In the rows, 128 means zero.
Rotation paths and how fast each direction turns (degrees per step)
Each turn is a multiple of 5 degrees from 10 to 175, or 0.
Each row of a path follows its step; steps can be skipped.
path 1
step 1: [130 139 137 141 126 137 119 118 130 116 140 116 141 122 126 139 137 122
 133 133 128 122 131 116 113 136 139 132 138 134 126 131 134 124 119 131
 126 137 132 126 123]
step 2: [133 132 116 131 119 138 127 124 122 135 147 123 120 135 135 120 124 116
 127 143 128 129 125 141 120 130 120 131 132 119 126 127 141 120 121 118
 121 117 129 118 125]
step 7: [138 129 127 142 120 120 138 135 141 120 129 133 145 123 137 136 129 133
 126 133 121 124 142 122 129 129 131 126 140 114 130 114 133 134 143 134
 126 138 124 127 131]
step 13: [127 128 141 134 123 126 131 127 126 123 123 123 137 133 138 142 121 121
 133 106 130 111 136 147 120 125 121 133 126 126 127 124 125 136 132 126
 138 139 134 122 126]
step 18: [115 127 126 139 122 125 127 132 119 118 127 123 125 110 116 116 126 122
 116 134 130 127 122 131 115 140 125 136 123 129 114 130 136 129 115 132
 121 128 121 131 138]
step 20: [127 118 126 137 132 138 129 123 139 123 139 130 141 125 127 134 128 117
 128 115 120 133 140 140 129 125 127 142 126 124 120 113 127 133 121 120
 132 142 120 134 117]
step 21: [130 118 133 133 120 130 119 123 125 127 127 126 127 117 123 117 121 123
 121 146 127 120 121 131 130 146 124 135 137 136 121 126 127 142 118 116
 120 141 136 129 133]
step 26: [123 135 134 127 135 124 132 140 126 118 137 128 131 134 139 144 145 121
 117 125 116 127 118 138 138 127 125 128 124 126 132 133 144 136 134 129
 131 143 121 125 128]
[124 128 125 126 131 127 129 132 129 129 126 129 125 126 128 130 129 129
 126 129 129 128 123 132 132 129 135 132 128 130 128 128 126 129 123 124
 128 133 128 130 124] : 10
[123 131 130 129 123 127 131 129 124 127 129 126 126 129 126 126 123 124
 128 129 127 129 123 126 131 128 127 129 127 127 129 129 129 126 129 127
 126 122 132 131 124] : 110
[129 132 124 123 126 124 125 130 125 128 130 125 123 125 129 126 126 127
 131 129 128 132 130 130 129 128 126 128 129 126 129 132 127 129 122 132
 129 129 128 124 131] : 110
[129 129 130 130 126 129 130 129 129 131 127 133 126 128 127 127 128 131
 128 135 126 125 123 130 131 128 123 128 131 123 127 124 128 125 126 132
 130 131 128 128 130] : 155
path 2
step 4: [127 135 130 132 127 127 141 126 125 134 128 131 120 115 124 125 137 125
 128 115 116 134 126 131 130 134 130 112 128 128 141 140 131 131 127 123
 120 116 120 137 107]
step 10: [115 130 133 127 122 122 128 129 115 122 114 138 117 137 119 128 119 129
 122 130 122 117 113 118 140 126 145 128 120 127 134 126 132 122 132 119
 123 122 122 127 134]
step 11: [127 133 129 139 123 132 125 132 118 135 122 125 118 146 121 137 140 124
 128 118 117 131 113 125 138 116 140 123 123 113 124 131 126 133 125 130
 123 128 125 119 121]
step 14: [123 143 138 142 120 128 128 135 123 129 131 122 113 128 121 130 137 125
 131 126 122 135 120 118 120 126 140 116 124 127 117 130 134 124 133 120
 114 128 140 119 121]
step 15: [131 123 130 125 135 125 131 127 128 131 124 118 116 127 120 128 139 136
 124 115 115 126 135 136 116 127 143 115 130 119 124 121 125 133 138 116
 123 127 137 132 112]
step 22: [126 136 124 140 131 128 129 124 126 131 125 142 121 139 122 127 124 132
 134 117 123 135 112 139 129 124 134 104 122 125 136 136 128 120 131 119
 131 118 122 137 126]
step 23: [133 126 130 141 129 127 129 114 125 127 128 125 128 138 122 130 135 116
 130 120 120 126 134 127 129 128 137 116 120 119 153 126 122 129 115 122
 117 118 122 135 124]
step 26: [127 134 134 133 125 131 131 123 118 128 130 124 125 132 125 128 138 131
 127 117 109 119 126 121 125 114 140 117 134 126 146 125 128 134 132 137
 117 116 125 119 118]
[128 126 128 129 130 128 128 132 129 127 129 129 127 129 128 125 129 132
 125 130 131 122 124 134 124 130 130 129 129 129 126 127 130 123 128 123
 127 124 126 132 129] : 145
[129 131 133 129 127 129 127 123 127 125 131 123 130 130 134 128 130 130
 132 132 127 125 127 130 126 129 129 127 129 125 128 123 128 132 126 129
 126 129 130 130 127] : 125
[128 129 126 131 127 128 130 127 126 127 126 132 123 125 134 130 128 130
 122 128 125 131 126 130 132 128 129 126 132 128 123 126 128 125 124 131
 126 129 131 129 126] : 100
[129 129 131 131 127 128 126 123 124 129 128 129 132 133 126 126 125 125
 127 127 128 133 124 130 130 130 130 130 126 127 125 130 125 126 126 123
 128 133 124 130 128] : 35
[132 125 127 130 125 128 127 127 123 125 131 128 128 128 123 126 124 126
 123 127 128 128 129 129 123 130 126 129 128 126 130 127 125 129 128 135
 127 127 131 133 130] : 100
path 3
step 0: [138 126 128 134 126 118 129 130 128 136 137 140 121 125 132 108 117 127
 128 130 133 126 135 137 136 133 124 136 118 131 118 120 139 137 115 131
 122 143 130 132 131]
step 6: [131 118 132 134 116 125 141 132 125 131 138 140 117 129 141 115 114 126
 133 138 127 125 131 135 128 139 116 130 123 121 126 124 131 132 114 123
 134 134 138 124 129]
step 8: [129 115 136 124 116 127 136 128 131 136 132 117 134 126 129 122 113 120
 132 127 122 112 130 123 129 138 122 142 130 134 129 126 125 119 121 135
 124 123 145 119 136]
step 12: [129 128 132 131 123 118 145 129 119 140 145 133 126 127 131 114 125 128
 118 141 128 126 133 133 124 140 120 118 129 126 126 113 132 119 118 129
 122 134 135 123 125]
step 13: [126 128 131 120 125 117 122 123 135 140 133 131 122 126 135 125 122 116
 118 128 125 120 115 126 116 144 129 133 115 130 115 122 120 115 123 135
 135 121 122 131 126]
step 23: [125 118 135 112 118 129 134 139 125 133 128 131 130 121 123 111 117 122
 125 123 120 128 139 132 133 136 124 135 135 130 122 137 134 131 115 131
 121 123 143 125 134]
step 26: [140 116 132 128 106 136 128 125 122 134 124 123 136 133 123 107 129 118
 124 130 126 131 131 129 123 141 133 137 128 126 120 141 123 129 125 132
 128 129 135 125 135]
step 28: [133 122 135 119 119 117 121 132 138 124 133 126 132 121 131 109 132 125
 123 131 128 130 122 117 119 140 122 138 124 130 116 127 125 121 119 131
 136 116 122 141 133]
[129 122 126 124 127 129 126 129 125 124 126 126 127 127 131 128 123 125
 129 131 125 128 126 128 123 128 128 129 130 121 127 127 126 134 128 129
 128 125 127 128 125] : 145
[128 130 132 131 126 129 132 126 129 123 126 130 126 125 131 130 129 127
 130 126 124 128 123 126 125 129 128 126 124 128 130 132 131 126 123 125
 130 129 124 127 127] : 95
[128 127 125 129 130 133 133 130 126 124 127 131 127 128 125 124 125 127
 128 128 129 125 133 125 127 130 130 131 126 127 134 129 130 125 132 131
 124 131 127 127 126] : 120
[126 129 130 129 126 129 133 129 126 129 131 124 136 131 131 130 128 132
 125 132 127 129 126 126 125 126 131 127 130 126 132 127 131 127 129 126
 125 127 128 130 129] : 170
[128 129 129 131 128 128 130 131 135 131 125 129 130 127 129 126 124 126
 127 131 127 128 128 127 132 130 126 122 128 126 127 126 127 130 133 127
 129 126 121 130 128] : 120
[126 131 128 121 131 125 132 130 125 129 130 129 125 127 127 127 124 136
 127 127 129 126 130 127 127 131 123 127 128 128 127 130 127 128 126 125
 129 126 127 133 126] : 65
